500 stands for zero in the data rows.
Here are some rows, each followed by its group. Groups can overlap.
ndarray[515 502 472 528 469 472 473 475 465 524 488 467 524 445 463 481
        469 528 475 476 513 468 472 468 466 452 473 473 486 452 475 469
        459 472 447 473 474 472 502 478 522 525 497 465 458 477 478 468] z578
ndarray[415 441 591 405 576 591 591 595 551 397 459 558 408 514 493 469
        597 404 593 593 418 580 592 486 574 525 596 587 467 528 593 561
        543 572 509 590 594 594 412 595 399 404 428 557 507 601 594 597] z396
ndarray[478 454 513 488 500 514 506 511 490 481 449 500 478 465 453 438
        511 487 510 509 477 501 508 450 504 470 512 511 443 482 508 484
        479 505 469 505 511 510 458 507 486 486 460 491 456 513 514 509] z184
ndarray[450 440 525 473 514 522 517 524 497 467 432 505 462 478 463 451
        522 469 526 522 461 512 519 448 502 482 526 529 434 486 528 505
        489 514 466 525 529 515 442 525 467 479 439 505 469 522 524 523] z184
ndarray[462 452 514 487 501 507 512 506 486 479 444 495 473 470 455 431
        513 488 516 514 474 509 502 444 501 482 514 511 442 483 514 492
        483 503 468 515 514 508 458 515 483 481 459 499 460 512 518 517] z184
ndarray[597 582 409 595 401 409 402 405 458 597 575 411 599 506 537 552
        393 592 405 396 600 405 401 543 406 486 408 405 564 476 403 443
        464 403 515 401 406 402 598 402 599 595 592 423 527 404 405 400] z280
ndarray[565 560 427 575 429 426 418 428 434 579 552 427 570 478 517 531
        418 577 428 412 574 414 422 527 423 464 423 424 543 458 426 424
        457 424 494 425 426 415 576 421 577 575 568 422 502 429 422 424] z280
ndarray[484 473 495 506 490 499 492 496 474 502 475 478 495 461 445 451
        499 504 492 494 492 488 498 448 482 463 499 490 459 478 495 479
        472 488 452 501 501 492 481 499 494 504 482 482 455 497 491 499] z578
ndarray[418 432 547 449 532 550 544 551 520 449 437 529 432 490 473 453
        546 446 546 546 429 536 549 467 530 495 548 556 444 500 556 520
        504 538 478 546 545 543 419 549 446 449 417 522 474 556 551 553] z268
ndarray[416 455 620 380 592 619 620 622 573 398 461 586 415 535 511 489
        633 386 623 620 413 598 616 498 587 541 621 620 471 547 618 576
        559 603 526 629 624 612 430 617 402 379 440 579 508 620 628 623] z768
ndarray[520 504 469 528 464 468 464 468 463 528 497 459 521 447 460 478
        461 534 467 462 524 467 472 473 465 447 472 471 491 454 463 455
        460 468 445 471 473 464 511 469 528 527 505 461 461 469 470 471] z634
ndarray[419 450 619 380 592 617 616 620 564 393 471 579 407 534 506 482
        622 388 620 624 414 595 617 494 588 548 620 617 479 555 624 572
        562 610 531 622 617 617 425 615 403 381 439 575 521 622 613 622] z768
ndarray[494 473 495 507 488 498 488 490 482 508 462 473 499 459 443 464
        484 507 492 495 497 486 494 450 487 465 493 494 462 474 492 477
        467 481 452 495 492 482 480 490 502 502 476 481 457 491 494 489] z578
ndarray[414 440 597 414 570 592 587 589 548 406 451 561 406 525 496 473
        597 404 591 589 403 573 589 479 558 528 592 586 463 528 596 543
        539 583 501 592 588 589 423 589 399 414 431 554 498 589 591 591] z396
ndarray[409 438 581 431 556 575 567 572 529 417 447 554 411 517 476 456
        580 421 579 578 408 560 578 472 553 514 573 577 458 513 576 542
        525 559 504 578 578 563 410 582 412 423 426 547 496 572 569 578] z268
ndarray[550 524 448 548 451 449 441 450 436 549 528 457 541 457 491 513
        441 550 448 443 545 445 445 492 443 455 452 443 508 439 447 442
        441 439 477 448 452 440 548 441 557 554 533 442 479 449 446 439] z634
ndarray[508 485 478 521 473 483 473 487 459 516 482 471 510 452 450 465
        478 515 489 480 508 475 481 460 471 456 481 486 476 456 482 471
        463 472 442 481 480 473 500 484 515 516 502 473 450 484 481 489] z578
ndarray[512 492 474 522 473 479 474 473 476 521 487 463 510 451 461 471
        475 526 483 473 518 476 475 460 466 456 476 475 481 459 477 469
        461 473 445 475 480 473 505 477 519 519 493 459 445 482 480 474] z578
ndarray[562 543 436 562 437 439 425 437 434 560 536 437 560 473 496 516
        438 566 440 435 564 436 434 508 441 458 439 437 530 450 437 443
        443 428 483 442 435 429 561 439 557 565 552 433 492 430 439 434] z634
ndarray[720 705 301 697 444 301 375 303 536 702 694 484 710 604 651 672
        346 706 305 361 717 434 325 656 464 581 304 307 685 566 306 513
        543 413 619 311 296 388 731 303 711 698 726 501 629 306 304 335] z729
ndarray[521 506 465 533 453 461 458 467 453 530 503 459 533 446 473 490
        459 530 466 465 523 459 457 474 465 449 464 470 501 447 469 457
        451 465 446 473 464 463 514 465 536 536 512 459 457 466 466 465] z634
ndarray[410 439 588 408 568 587 586 587 547 402 456 565 404 516 497 480
        593 406 586 591 408 569 593 491 567 523 590 589 450 537 596 546
        540 577 509 587 588 578 418 590 396 410 422 554 494 593 591 591] z396
ndarray[533 519 455 541 451 453 460 460 444 535 510 458 536 456 480 501
        444 541 454 451 537 455 456 490 454 440 459 456 502 451 463 460
        443 454 467 454 456 448 526 457 541 541 517 454 471 448 458 456] z634
ndarray[419 442 607 392 589 605 608 612 558 397 463 575 409 528 506 492
        618 385 610 619 413 591 609 489 580 538 610 612 470 545 615 567
        557 592 522 613 612 599 423 612 403 389 435 576 511 615 616 618] z768
ndarray[417 439 616 380 592 619 625 617 555 392 466 582 407 529 502 484
        620 388 623 619 417 596 622 496 590 540 617 622 470 552 617 572
        563 597 522 618 615 612 426 618 397 383 442 577 512 618 610 615] z768
ndarray[410 442 583 417 564 587 587 578 546 411 450 556 402 517 491 464
        591 411 586 583 407 562 579 479 563 521 585 584 458 528 582 540
        532 569 512 587 585 576 417 583 403 416 424 555 494 581 577 589] z396
ndarray[419 448 621 378 585 618 608 621 568 400 466 582 409 531 503 487
        614 394 620 628 415 596 616 499 587 547 614 624 470 545 620 580
        558 612 525 613 617 611 428 622 404 384 435 579 521 618 624 622] z768
ndarray[586 572 415 589 407 410 411 414 443 583 566 415 592 495 527 543
        408 590 408 404 592 411 418 531 411 477 414 409 552 468 417 433
        458 409 507 408 413 410 588 415 591 584 576 418 521 411 411 407] z280
ndarray[502 480 485 511 467 488 479 484 472 509 481 472 507 453 441 455
        482 511 484 482 503 473 490 464 475 461 485 486 474 460 483 465
        473 480 447 491 482 479 493 488 515 517 492 480 442 486 487 482] z578
ndarray[419 436 582 417 566 587 581 583 540 408 455 554 399 510 485 476
        588 410 586 584 404 563 585 477 557 523 584 583 465 522 585 542
        534 568 502 583 581 570 418 582 400 416 428 549 490 585 585 588] z396
ndarray[411 446 594 411 564 592 590 594 546 394 455 561 408 526 489 476
        605 403 593 599 410 579 598 486 568 525 599 595 456 523 590 556
        537 581 516 585 591 584 416 592 397 406 426 559 507 589 592 593] z396
ndarray[462 443 515 484 506 521 510 518 493 480 444 500 472 475 441 438
        524 478 516 517 465 509 514 457 511 472 519 520 430 484 513 491
        494 509 465 520 516 510 450 522 478 484 453 501 461 518 523 514] z184
ndarray[432 421 541 459 526 546 544 542 505 451 438 518 445 491 466 447
        539 454 541 547 437 529 535 455 528 498 543 543 439 503 547 524
        500 537 485 541 542 527 420 537 443 455 416 520 474 537 546 542] z184
ndarray[572 554 424 573 423 422 419 424 434 569 547 431 570 481 509 525
        424 571 424 424 571 423 425 520 424 463 426 424 538 450 427 417
        449 421 492 422 430 427 571 430 574 575 562 430 501 424 426 425] z280
ndarray[416 453 623 378 595 617 612 621 571 396 463 594 408 532 510 487
        630 392 624 631 416 595 624 499 591 544 621 620 475 543 615 579
        559 610 528 623 620 614 423 618 396 386 441 577 517 618 617 627] z768
ndarray[414 448 602 396 582 602 591 599 547 394 450 572 409 521 503 477
        614 396 604 604 412 583 603 485 575 535 603 607 468 539 603 554
        546 590 511 601 605 597 420 599 402 401 430 573 497 598 600 605] z396
ndarray[722 711 304 697 443 301 375 305 538 707 691 486 712 602 648 670
        344 706 298 357 717 430 321 662 461 592 299 301 689 568 308 521
        557 413 617 306 295 398 734 302 711 703 723 505 636 304 303 331] z729
ndarray[680 678 327 675 429 328 360 329 511 677 667 463 674 580 624 644
        330 675 323 342 688 408 321 632 448 556 330 329 654 558 322 490
        535 388 589 326 330 381 693 327 679 674 690 486 602 332 332 317] z729
ndarray[420 452 617 382 592 618 617 618 560 397 464 583 404 526 505 487
        619 389 616 621 415 599 622 495 584 535 614 615 475 557 628 564
        552 602 522 622 615 610 430 610 405 384 437 573 517 615 620 617] z768
ndarray[416 452 614 393 586 616 605 610 568 392 462 576 403 521 513 476
        610 388 611 615 410 594 612 491 583 538 612 615 474 545 607 562
        554 603 519 616 611 608 416 616 405 391 438 577 509 621 614 620] z768
ndarray[417 421 550 451 528 553 553 552 513 446 442 533 434 487 471 461
        555 444 551 543 436 539 551 453 527 505 541 553 442 502 540 515
        508 545 484 548 548 546 409 544 446 451 423 525 478 551 553 552] z268
ndarray[555 546 440 559 432 440 431 439 440 562 527 438 561 469 498 519
        429 560 442 435 558 433 439 511 436 459 439 437 525 446 440 441
        443 433 487 436 441 438 558 438 557 563 555 437 486 436 443 438] z634
ndarray[417 450 610 392 586 611 597 604 557 399 462 576 406 525 504 480
        608 387 609 606 408 591 603 496 578 539 607 603 472 542 610 559
        552 604 523 606 608 596 427 608 406 390 434 565 507 611 611 612] z396
ndarray[592 577 409 587 416 410 401 411 442 587 568 415 588 492 530 544
        402 590 409 404 591 403 413 538 419 483 412 413 551 473 415 437
        455 403 505 413 416 414 592 407 592 588 584 422 522 416 413 409] z280
ndarray[415 448 609 394 583 614 608 606 555 391 460 574 405 522 488 477
        609 394 614 615 408 591 609 486 574 524 609 610 465 544 608 566
        553 596 528 608 607 600 428 607 405 388 433 574 512 608 613 612] z396
ndarray[540 522 446 551 444 452 448 443 439 554 518 443 542 455 488 510
        445 549 444 449 550 444 446 504 445 452 454 451 512 443 450 441
        432 443 471 454 451 445 539 453 544 551 537 441 481 452 452 447] z634
ndarray[418 451 619 383 591 616 613 617 561 395 461 582 407 538 505 485
        624 390 620 623 410 601 617 498 588 537 620 624 471 553 621 575
        554 601 525 619 613 607 421 618 400 387 429 578 515 620 614 616] z768
ndarray[586 570 418 581 414 416 407 419 437 587 552 416 585 489 527 544
        408 586 419 410 588 418 416 534 415 481 414 413 556 470 418 422
        449 408 513 416 417 407 582 416 583 586 580 421 514 410 412 419] z280
ndarray[684 666 332 660 418 335 357 338 509 674 657 456 672 570 609 630
        338 664 336 325 673 408 326 619 437 543 336 338 647 541 337 498
        534 388 579 332 339 379 681 333 671 663 671 477 591 335 333 333] z729
ndarray[683 673 337 667 427 335 360 334 514 669 657 463 671 565 598 632
        320 670 338 340 675 414 335 616 437 563 335 332 654 540 334 491
        518 393 581 338 333 370 677 335 669 667 676 475 600 333 333 328] z729
ndarray[577 559 424 576 431 421 410 417 434 584 554 420 579 490 523 535
        414 578 426 420 575 419 423 522 423 467 417 422 552 459 421 426
        451 415 490 425 425 416 570 422 579 574 571 422 507 424 425 420] z280
ndarray[514 507 473 525 466 474 464 471 456 528 494 466 519 448 453 476
        476 521 469 459 530 470 473 472 472 452 475 473 486 452 479 469
        461 468 444 475 475 465 514 471 525 527 504 467 461 475 474 471] z634
ndarray[585 563 414 585 417 416 400 414 445 584 565 413 583 488 522 548
        406 588 418 404 586 412 415 540 414 489 415 414 551 466 411 423
        459 412 505 415 408 415 583 417 580 584 570 417 517 419 414 411] z280
ndarray[513 495 480 523 467 476 472 475 461 520 490 465 516 445 457 480
        471 519 475 473 514 473 476 466 464 454 478 477 483 453 480 459
        467 470 445 482 480 468 511 481 519 527 499 465 450 474 474 477] z578
ndarray[455 439 529 471 504 528 524 524 494 466 426 508 466 476 458 447
        526 475 527 525 453 514 529 460 505 476 528 529 434 489 530 498
        496 511 472 525 526 524 442 523 467 474 442 505 466 529 527 528] z184
ndarray[510 488 480 520 466 488 473 480 466 520 490 471 513 444 457 474
        484 519 481 476 510 468 479 465 474 449 489 479 476 464 481 467
        454 472 443 478 481 474 505 480 514 519 492 467 449 482 487 482] z578
ndarray[457 445 517 482 503 520 511 515 497 477 440 506 478 474 452 436
        524 486 520 520 465 504 517 447 508 485 518 518 440 484 521 497
        479 512 469 514 514 514 457 525 469 478 450 503 461 521 518 516] z184
ndarray[421 444 609 394 585 611 605 611 552 392 465 573 412 530 496 475
        612 395 610 615 409 588 612 492 583 529 613 609 469 540 610 563
        549 605 519 607 607 601 422 607 404 389 439 564 509 605 613 617] z396
ndarray[474 454 514 484 494 508 509 507 479 486 439 493 482 466 444 436
        509 492 507 513 466 494 516 446 497 469 506 512 444 483 507 483
        483 498 469 500 509 508 463 509 475 487 468 500 455 508 509 512] z184
ndarray[419 444 598 401 589 604 607 607 546 392 460 568 401 528 492 476
        610 388 608 611 406 586 610 481 570 531 604 603 468 527 597 557
        543 590 517 609 602 592 429 604 398 392 438 568 509 601 606 610] z396
ndarray[416 428 554 444 539 556 547 553 511 442 437 526 428 491 474 452
        548 446 555 554 421 539 551 455 541 501 551 549 440 506 548 520
        508 544 491 552 555 545 417 551 434 442 423 522 485 557 550 553] z268
ndarray[531 522 453 547 449 452 453 452 443 550 514 446 541 456 487 500
        451 544 450 449 532 447 452 490 447 445 453 454 523 446 449 452
        441 455 467 451 456 439 542 456 542 546 532 447 475 459 449 456] z634
ndarray[414 436 582 422 563 579 582 582 541 414 450 555 402 516 491 472
        587 406 580 585 397 569 584 479 558 513 581 579 461 531 586 545
        526 576 503 587 579 578 427 578 411 412 432 558 496 577 583 586] z396
ndarray[714 706 304 692 441 306 371 307 531 698 692 482 715 595 644 671
        343 694 307 353 711 425 315 655 463 581 305 306 674 559 304 518
        556 404 614 309 304 393 712 303 703 698 712 498 627 310 313 334] z729
ndarray[427 425 556 446 538 548 549 556 518 448 432 532 441 495 463 452
        546 443 543 549 431 534 547 468 538 498 551 550 449 509 549 516
        506 545 481 547 549 545 415 546 439 447 416 518 473 544 552 547] z268
ndarray[473 456 509 492 494 511 504 506 485 489 456 498 478 472 445 449
        507 489 513 506 478 503 513 443 498 471 510 507 443 479 505 482
        475 502 465 506 507 503 460 515 485 486 462 490 456 509 506 512] z184
ndarray[412 440 600 403 579 595 598 601 553 394 450 566 406 517 505 471
        599 398 598 603 415 583 601 488 574 534 596 600 468 538 600 546
        542 590 514 593 598 590 420 598 401 405 434 556 506 592 600 597] z396
ndarray[505 488 482 514 473 487 478 483 455 520 480 467 513 454 457 472
        479 519 484 481 504 474 473 467 470 459 483 477 470 464 487 468
        470 471 448 479 485 473 500 479 514 520 489 467 442 476 480 484] z578
ndarray[407 431 568 431 545 565 556 569 526 429 444 547 421 499 483 466
        565 433 569 563 408 556 570 472 541 511 562 566 453 515 568 532
        524 556 498 569 564 570 408 569 421 436 424 532 489 570 572 564] z268
ndarray[410 442 595 409 574 592 585 589 540 394 451 559 411 523 490 477
        597 403 590 589 410 574 593 487 569 518 595 589 466 529 591 558
        539 576 509 592 588 582 419 593 400 409 434 559 495 588 589 594] z396
ndarray[408 433 569 435 550 571 568 568 533 428 444 538 414 504 486 463
        569 431 570 574 408 560 567 473 548 510 563 572 445 520 566 536
        520 560 492 569 570 569 404 575 418 434 414 535 486 565 566 569] z268
ndarray[603 585 400 601 397 404 394 398 450 601 584 416 602 512 537 562
        398 598 399 399 604 393 393 547 394 492 399 401 569 477 398 443
        468 392 518 397 400 392 602 395 603 602 594 425 539 397 399 391] z280
ndarray[585 572 417 586 413 418 412 419 439 584 557 416 580 494 518 533
        407 584 423 410 583 414 419 532 419 478 420 421 556 468 419 429
        446 413 504 417 423 410 577 418 585 573 580 422 520 420 421 408] z280
ndarray[545 528 447 555 437 449 444 444 439 553 526 440 549 459 497 512
        445 551 444 443 553 442 446 506 440 460 444 444 513 439 444 434
        444 442 473 442 444 432 553 441 553 554 540 441 477 448 448 433] z634
ndarray[492 476 493 503 486 494 497 501 475 501 469 478 493 460 440 456
        492 506 498 489 492 490 495 444 473 461 496 500 454 464 496 477
        476 482 452 500 499 491 486 494 500 506 477 482 449 496 504 498] z578
ndarray[410 437 579 415 572 583 585 590 534 404 447 556 404 511 483 472
        583 409 586 589 404 562 584 477 550 526 588 585 465 532 579 545
        531 579 498 584 588 574 426 586 407 413 431 553 506 588 585 587] z396
ndarray[419 448 618 382 599 623 617 619 561 396 463 575 411 531 509 492
        622 392 623 624 412 604 622 493 598 551 618 618 472 550 621 572
        550 605 521 620 620 618 420 616 399 386 437 584 508 614 617 618] z768
ndarray[435 428 544 458 534 542 534 553 513 451 440 528 439 487 470 448
        547 452 547 541 435 533 546 464 521 489 543 541 445 503 546 517
        508 539 478 546 549 537 420 547 449 451 409 516 482 548 543 545] z184
ndarray[617 603 385 609 395 388 378 393 462 606 583 426 614 523 549 572
        378 605 393 369 616 389 393 557 407 504 388 388 581 489 392 450
        473 390 528 383 395 387 614 389 604 612 606 434 536 391 391 387] z280
ndarray[423 423 548 459 530 552 546 549 507 447 440 519 437 497 466 462
        538 454 544 535 435 529 547 459 522 492 548 545 445 503 543 511
        507 540 479 547 544 544 420 543 445 454 409 523 470 539 548 541] z184
ndarray[721 704 303 696 446 303 372 301 535 708 694 480 709 606 643 676
        338 699 302 359 715 437 324 667 464 591 303 297 683 574 305 520
        560 409 611 315 301 388 727 307 708 701 725 498 632 307 299 335] z729
ndarray[611 598 390 610 390 389 379 393 460 609 585 407 615 521 547 570
        388 611 392 382 616 393 398 557 404 503 390 391 581 487 392 447
        480 384 527 393 391 384 617 394 607 615 610 434 543 387 387 394] z280
ndarray[421 453 622 377 600 622 616 621 573 397 473 587 405 537 507 488
        629 395 622 626 414 602 626 497 590 538 620 621 467 558 623 571
        550 605 525 620 623 615 428 621 407 383 434 573 514 627 620 629] z768
ndarray[698 686 319 685 428 318 365 318 524 681 672 471 695 583 618 653
        332 680 318 338 702 422 319 640 452 567 321 320 657 551 320 506
        536 406 595 320 322 385 701 324 691 678 696 479 607 315 320 329] z729
Which 4 groups are nearest to each row below, nearest first, going by the distance to the group's nearest row?
ndarray[591 582 413 595 410 410 407 406 451 591 565 411 590 503 537 553
        406 593 408 398 594 398 412 540 402 485 405 409 564 476 411 442
        460 400 508 406 404 397 600 403 591 596 593 420 531 409 410 404] ~ z280 z634 z578 z729
Which 4 groups are nearest to each row below, nearest first, going by the average distance to the group's rows?
ndarray[425 434 549 454 525 547 543 550 513 448 431 527 432 489 468 454
        550 456 550 540 432 530 553 458 522 488 543 544 454 502 542 521
        511 530 483 546 550 538 414 544 442 454 417 521 486 548 541 548] ~ z268 z184 z396 z578
ndarray[600 588 403 594 399 404 395 407 447 596 580 413 599 498 529 560
        393 600 403 393 603 401 399 548 405 490 405 404 568 481 403 437
        469 394 517 403 403 400 596 402 600 597 592 420 521 402 394 402] ~ z280 z634 z578 z729
ndarray[417 431 559 442 538 553 550 559 520 436 441 530 425 493 479 464
        557 442 557 555 424 547 560 468 540 503 559 557 450 514 560 531
        512 544 490 555 562 555 410 556 435 445 411 532 482 555 560 555] ~ z268 z184 z396 z768
ndarray[544 525 451 554 446 444 442 447 445 554 525 445 549 448 495 512
        436 555 449 431 548 444 443 495 441 449 448 449 514 438 444 437
        441 443 469 449 445 432 545 451 546 551 534 447 484 446 446 447] ~ z634 z280 z578 z184
ndarray[414 437 583 414 561 587 584 590 545 406 448 560 400 513 490 478
        584 415 585 591 403 569 584 483 567 521 587 588 464 537 588 548
        532 576 513 586 584 579 419 591 401 418 424 553 491 587 591 590] ~ z396 z268 z768 z184
ndarray[419 422 550 450 525 551 540 546 505 447 442 528 440 491 468 446
        553 454 546 547 427 541 543 464 529 502 550 546 447 505 546 519
        511 533 481 546 549 539 411 544 442 451 423 522 479 553 544 548] ~ z268 z184 z396 z768
ndarray[504 489 477 518 471 479 481 478 471 513 483 469 509 446 456 476
        486 514 487 478 504 474 480 462 472 459 480 487 480 458 482 460
        467 475 448 478 485 482 498 481 509 516 495 470 447 482 486 485] ~ z578 z634 z184 z268
ndarray[456 440 517 483 508 512 512 524 494 473 440 504 470 466 456 445
        517 480 522 515 463 508 524 448 505 473 521 515 435 482 523 495
        478 509 476 520 524 512 452 520 476 483 451 493 461 522 526 522] ~ z184 z578 z268 z634
ndarray[437 426 533 461 517 534 534 534 501 457 435 512 449 484 469 446
        534 461 537 534 446 525 530 454 522 485 539 539 435 497 536 510
        500 519 481 534 535 538 426 539 445 465 428 511 475 542 536 532] ~ z184 z268 z578 z396
ndarray[473 460 509 490 495 504 502 509 481 493 457 480 485 468 445 443
        503 491 502 503 484 489 500 442 494 471 508 505 444 477 503 487
        477 500 459 509 507 499 476 507 490 493 472 482 462 506 506 503] ~ z184 z578 z268 z634
Group z768 spreads out most along one direction. Which 3 other groups' directions of most spread are closest to that one, closest first?
z396 z268 z184
Which 3 groups are nearest to each row below, nearest first, going by the distance to the centre of the group?
ndarray[482 460 502 499 491 504 494 506 484 490 456 490 490 466 456 443
        503 497 503 496 477 500 507 444 490 472 503 505 457 474 510 479
        474 500 459 510 505 497 477 507 496 498 462 495 457 504 504 501] ~ z184 z578 z634
ndarray[436 426 535 467 518 536 534 536 506 462 433 515 451 485 460 452
        541 462 536 533 447 527 538 452 512 492 535 537 434 496 534 518
        499 528 479 535 534 527 435 536 465 465 425 516 476 532 539 538] ~ z184 z268 z578
Which 4 groups are nearest to each row below, nearest first, going by the distance to the centre of the group?
ndarray[497 484 485 516 484 489 486 490 473 511 476 476 508 459 454 461
        482 509 485 481 499 480 490 455 479 456 487 485 457 458 487 468
        467 483 447 491 485 473 490 489 502 516 482 478 447 491 488 487] ~ z578 z634 z184 z268
ndarray[503 492 478 520 473 480 486 484 466 518 484 473 514 454 456 471
        483 517 482 479 514 473 483 456 476 452 483 481 479 453 476 472
        465 474 452 481 483 477 506 478 516 517 501 471 455 477 478 479] ~ z578 z634 z184 z280
ndarray[454 442 522 476 508 521 512 519 498 474 438 501 464 480 462 439
        511 481 521 524 461 509 523 448 513 482 521 520 432 482 527 496
        496 513 475 517 526 513 450 524 469 477 444 497 466 525 518 521] ~ z184 z268 z578 z396
ndarray[454 441 519 479 507 518 516 520 497 479 439 505 466 470 458 445
        528 480 523 519 467 510 518 451 504 475 521 526 433 484 524 498
        491 515 469 516 520 516 454 522 468 479 441 508 455 523 520 514] ~ z184 z268 z578 z396
ndarray[403 425 568 434 553 563 559 567 533 424 448 539 409 508 479 461
        566 422 575 569 402 550 578 469 553 506 574 571 453 520 569 530
        524 563 497 566 571 564 413 571 424 430 416 538 491 574 568 571] ~ z268 z396 z768 z184
ndarray[414 444 611 393 590 602 598 604 564 395 455 569 404 524 501 479
        610 393 604 609 410 589 607 493 575 528 613 611 470 549 612 557
        545 599 514 612 603 598 425 599 397 392 440 566 508 601 610 607] ~ z768 z396 z268 z184
Which 3 other groups have their centres nearest to the centre of group z768, nearest first?
z396 z268 z184
Which 3 other groups have their centres nearest to the centre of group z184, nearest first?
z268 z578 z396
Which 3 other groups have their centres nearest to the centre of group z578, nearest first?
z634 z184 z268
Which 3 groups are nearest to each row below, nearest first, going by the distance to the group's nearest row?
ndarray[519 512 467 535 461 468 462 468 459 531 495 466 521 448 462 483
        458 535 467 461 525 458 470 476 461 451 468 469 493 455 473 455
        454 463 446 468 469 463 522 470 529 531 511 458 465 470 463 465] ~ z634 z578 z184
ndarray[498 478 491 505 478 496 489 491 467 506 478 481 497 467 440 457
        498 511 492 487 495 480 496 453 484 455 488 489 467 460 489 473
        466 482 459 492 492 484 493 487 502 509 490 480 447 496 493 493] ~ z578 z184 z634
ndarray[423 436 593 402 569 587 590 592 543 397 451 557 405 522 497 479
        592 405 599 600 410 576 590 486 569 519 594 596 461 529 588 553
        533 584 510 590 588 583 418 595 399 404 431 556 503 599 596 591] ~ z396 z268 z768
ndarray[517 501 473 523 464 473 465 470 452 525 492 464 518 446 468 479
        472 525 473 470 523 465 478 466 465 451 473 477 484 455 475 460
        457 469 447 474 470 469 512 475 516 531 512 462 455 472 477 480] ~ z634 z578 z184
Which 3 other groups have their centres nearest to the centre of group z729, nearest first?
z280 z634 z578
Group z634 spreads out most along one direction. Which 3 other groups' directions of most spread are closest to that one, closest first?
z578 z280 z184
Group z729 spreads out most along one direction. Which 3 other groups' directions of most spread are closest to that one, closest first?
z280 z634 z578
Which 3 other groups have their centres nearest to the centre of group z280, nearest first?
z634 z578 z729
Which 3 other groups have their centres nearest to the centre of group z634, nearest first?
z578 z280 z184
Group z280 spreads out most along one direction. Which 3 other groups' directions of most spread are closest to that one, closest first?
z634 z578 z729
